In the data rows, the value 50 means zero.
Each group lies on its own hidden line, plane or larger flat surface, and each surface passes through zero. There are 6 groups.
The table, row by row:
[45 27 42 72 51 46 54 28 34 44 59 35]
[32 40 63 25 50 37 65 67 49 67 57 33]
[37 44 63 40 67 55 37 37 53 71 63 41]
[68 45 38 79 40 38 30 56 48 74 68 69]
[81 54 56 34 81 62 36 65 64 44 53 49]
[33 63 40 64 43 52 26 61 35 20 56 46]
[60 27 30 80 59 63 48 38 48 53 59 46]
[77 49 53 80 41 45 72 62 47 42 37 55]
[46 59 36 61 71 60 30 64 39 32 57 40]
[34 31 58 48 54 41 54 60 51 64 64 25]
[62 43 74 67 76 47 58 55 50 63 52 34]
[30 29 60 42 54 37 46 56 44 56 59 27]
[31 64 18 20 44 52 37 44 55 38 60 57]
[48 44 63 16 37 35 59 53 22 73 39 71]
[30 64 71 24 41 25 59 69 52 53 36 61]
[58 72 61 18 48 60 40 61 73 49 37 61]
[18 51 46 61 24 45 53 35 30 43 49 49]
[53 55 46 44 52 41 64 73 51 58 55 88]
[61 42 52 54 48 67 44 23 42 57 37 18]
[59 57 60 19 54 58 27 68 65 51 47 64]
[48 25 52 56 55 49 27 21 61 36 34 20]
[73 41 68 82 60 39 63 61 52 60 38 33]
[61 52 67 41 39 49 73 33 64 78 45 60]
[62 52 38 44 78 61 21 75 40 24 46 45]
[30 52 37 73 35 54 44 59 24 29 44 55]
[63 47 43 95 57 50 42 49 64 35 64 39]
[61 65 53 25 53 56 43 70 74 54 40 65]
[36 31 37 78 54 41 68 54 40 62 53 33]
[43 54 38 57 58 56 23 63 27 24 59 49]
[25 48 72 27 51 34 56 67 57 65 54 39]
[76 51 61 35 53 52 59 48 68 68 49 49]
[62 51 45 88 60 47 35 46 56 41 65 48]
[61 52 56 48 51 65 27 30 47 27 46 60]
[37 59 75 18 42 30 62 75 57 50 42 56]
[58 51 54 41 34 43 45 61 38 77 53 80]
[55 37 73 57 76 58 52 51 51 66 52 39]
[63 53 40 49 21 52 59 60 47 37 47 71]
[33 40 46 77 54 41 80 57 40 66 63 36]
[74 47 64 37 70 47 55 60 68 52 45 45]
[47 57 55 04 58 54 64 39 39 35 32 41]
[76 62 59 31 61 51 60 52 70 60 53 55]
[66 64 56 20 56 72 42 52 71 52 39 67]
[60 31 32 77 52 64 40 31 41 50 59 36]
[29 50 46 70 25 51 47 39 32 48 49 60]
[47 57 56 23 44 43 55 54 32 72 51 71]
[62 34 25 72 61 68 38 29 45 44 56 37]
[30 55 27 27 26 52 45 46 47 48 51 70]
[42 37 43 78 44 43 78 53 42 57 55 33]
[53 71 61 51 42 58 70 72 33 77 51 65]
[57 77 57 48 42 50 49 48 53 46 36 77]
[60 79 61 35 44 45 51 60 61 55 42 78]
[79 54 59 33 79 54 45 61 65 50 52 40]
[46 26 42 58 56 49 28 27 61 26 33 17]
[49 45 46 55 63 61 57 31 56 16 52 29]
[33 53 61 44 64 61 60 42 55 15 44 19]
[45 45 66 37 84 57 32 35 50 70 65 33]
[46 53 50 46 61 30 53 67 70 34 40 77]
[56 40 50 59 49 79 48 29 33 53 47 21]
[61 56 61 36 54 49 69 41 64 78 50 50]
[53 73 57 48 37 57 77 64 26 63 57 61]
[66 42 76 78 73 44 54 61 47 58 50 39]
[44 70 66 33 42 37 63 68 58 47 28 72]
[70 59 64 27 51 43 73 41 75 70 47 50]
[23 47 41 61 34 47 58 49 46 55 53 66]
[23 60 26 26 42 56 39 40 57 41 55 51]
[45 63 49 50 55 31 39 71 64 31 49 82]
[66 80 56 39 45 51 45 50 46 42 32 76]
[47 32 43 49 53 38 29 38 69 30 42 44]
[34 45 59 32 63 68 59 44 48 23 41 24]
[49 55 39 54 62 48 31 60 33 32 58 39]
[32 22 52 44 51 35 54 55 47 54 56 17]
[37 49 70 31 49 29 61 66 52 58 52 30]
[68 45 20 72 59 60 30 29 44 41 53 50]
[58 43 44 87 53 44 44 54 61 49 64 44]
[25 45 79 26 47 29 64 60 50 59 56 42]
[58 50 40 86 58 50 45 51 61 43 58 47]
[28 60 33 23 63 63 32 35 58 45 49 52]
[35 25 58 34 47 44 73 57 61 55 64 27]
[69 43 29 74 55 72 45 43 48 34 60 67]
[54 22 32 71 56 59 47 26 37 40 64 35]
[74 34 71 76 64 40 59 56 53 61 43 49]
Rows drawn again from the table, each followed by its group:
[23 47 41 61 34 47 58 49 46 55 53 66] Z382
[45 45 66 37 84 57 32 35 50 70 65 33] Z225
[73 41 68 82 60 39 63 61 52 60 38 33] Z225
[70 59 64 27 51 43 73 41 75 70 47 50] Z382
[55 37 73 57 76 58 52 51 51 66 52 39] Z225
[57 77 57 48 42 50 49 48 53 46 36 77] Z774
[45 63 49 50 55 31 39 71 64 31 49 82] Z934
[49 45 46 55 63 61 57 31 56 16 52 29] Z178
[46 53 50 46 61 30 53 67 70 34 40 77] Z934
[74 47 64 37 70 47 55 60 68 52 45 45] Z382
[25 45 79 26 47 29 64 60 50 59 56 42] Z774
[61 56 61 36 54 49 69 41 64 78 50 50] Z382
[62 43 74 67 76 47 58 55 50 63 52 34] Z225
[62 51 45 88 60 47 35 46 56 41 65 48] Z178
[29 50 46 70 25 51 47 39 32 48 49 60] Z382
[46 26 42 58 56 49 28 27 61 26 33 17] Z934
[30 55 27 27 26 52 45 46 47 48 51 70] Z225
[23 60 26 26 42 56 39 40 57 41 55 51] Z225
[66 80 56 39 45 51 45 50 46 42 32 76] Z774
[53 71 61 51 42 58 70 72 33 77 51 65] Z934
[62 52 38 44 78 61 21 75 40 24 46 45] Z382
[34 45 59 32 63 68 59 44 48 23 41 24] Z178
[49 55 39 54 62 48 31 60 33 32 58 39] Z382
[33 53 61 44 64 61 60 42 55 15 44 19] Z178
[61 52 67 41 39 49 73 33 64 78 45 60] Z382
[66 42 76 78 73 44 54 61 47 58 50 39] Z225
[47 32 43 49 53 38 29 38 69 30 42 44] Z934
[47 57 55 04 58 54 64 39 39 35 32 41] Z178
[68 45 38 79 40 38 30 56 48 74 68 69] Z178
[30 52 37 73 35 54 44 59 24 29 44 55] Z382
[61 52 56 48 51 65 27 30 47 27 46 60] Z193
[46 59 36 61 71 60 30 64 39 32 57 40] Z382
[45 27 42 72 51 46 54 28 34 44 59 35] Z193
[48 44 63 16 37 35 59 53 22 73 39 71] Z178
[43 54 38 57 58 56 23 63 27 24 59 49] Z382
[76 51 61 35 53 52 59 48 68 68 49 49] Z382
[32 22 52 44 51 35 54 55 47 54 56 17] Z774
[32 40 63 25 50 37 65 67 49 67 57 33] Z774
[31 64 18 20 44 52 37 44 55 38 60 57] Z225
[47 57 56 23 44 43 55 54 32 72 51 71] Z178
[76 62 59 31 61 51 60 52 70 60 53 55] Z382
[66 64 56 20 56 72 42 52 71 52 39 67] Z193
[63 53 40 49 21 52 59 60 47 37 47 71] Z225
[60 79 61 35 44 45 51 60 61 55 42 78] Z774
[25 48 72 27 51 34 56 67 57 65 54 39] Z774
[69 43 29 74 55 72 45 43 48 34 60 67] Z774
[30 64 71 24 41 25 59 69 52 53 36 61] Z774
[60 31 32 77 52 64 40 31 41 50 59 36] Z774
[58 43 44 87 53 44 44 54 61 49 64 44] Z178
How many dimensions does each group's flat surface have? Groups go in the order their names first appear in the answers above:
2 2 2 2 2 2
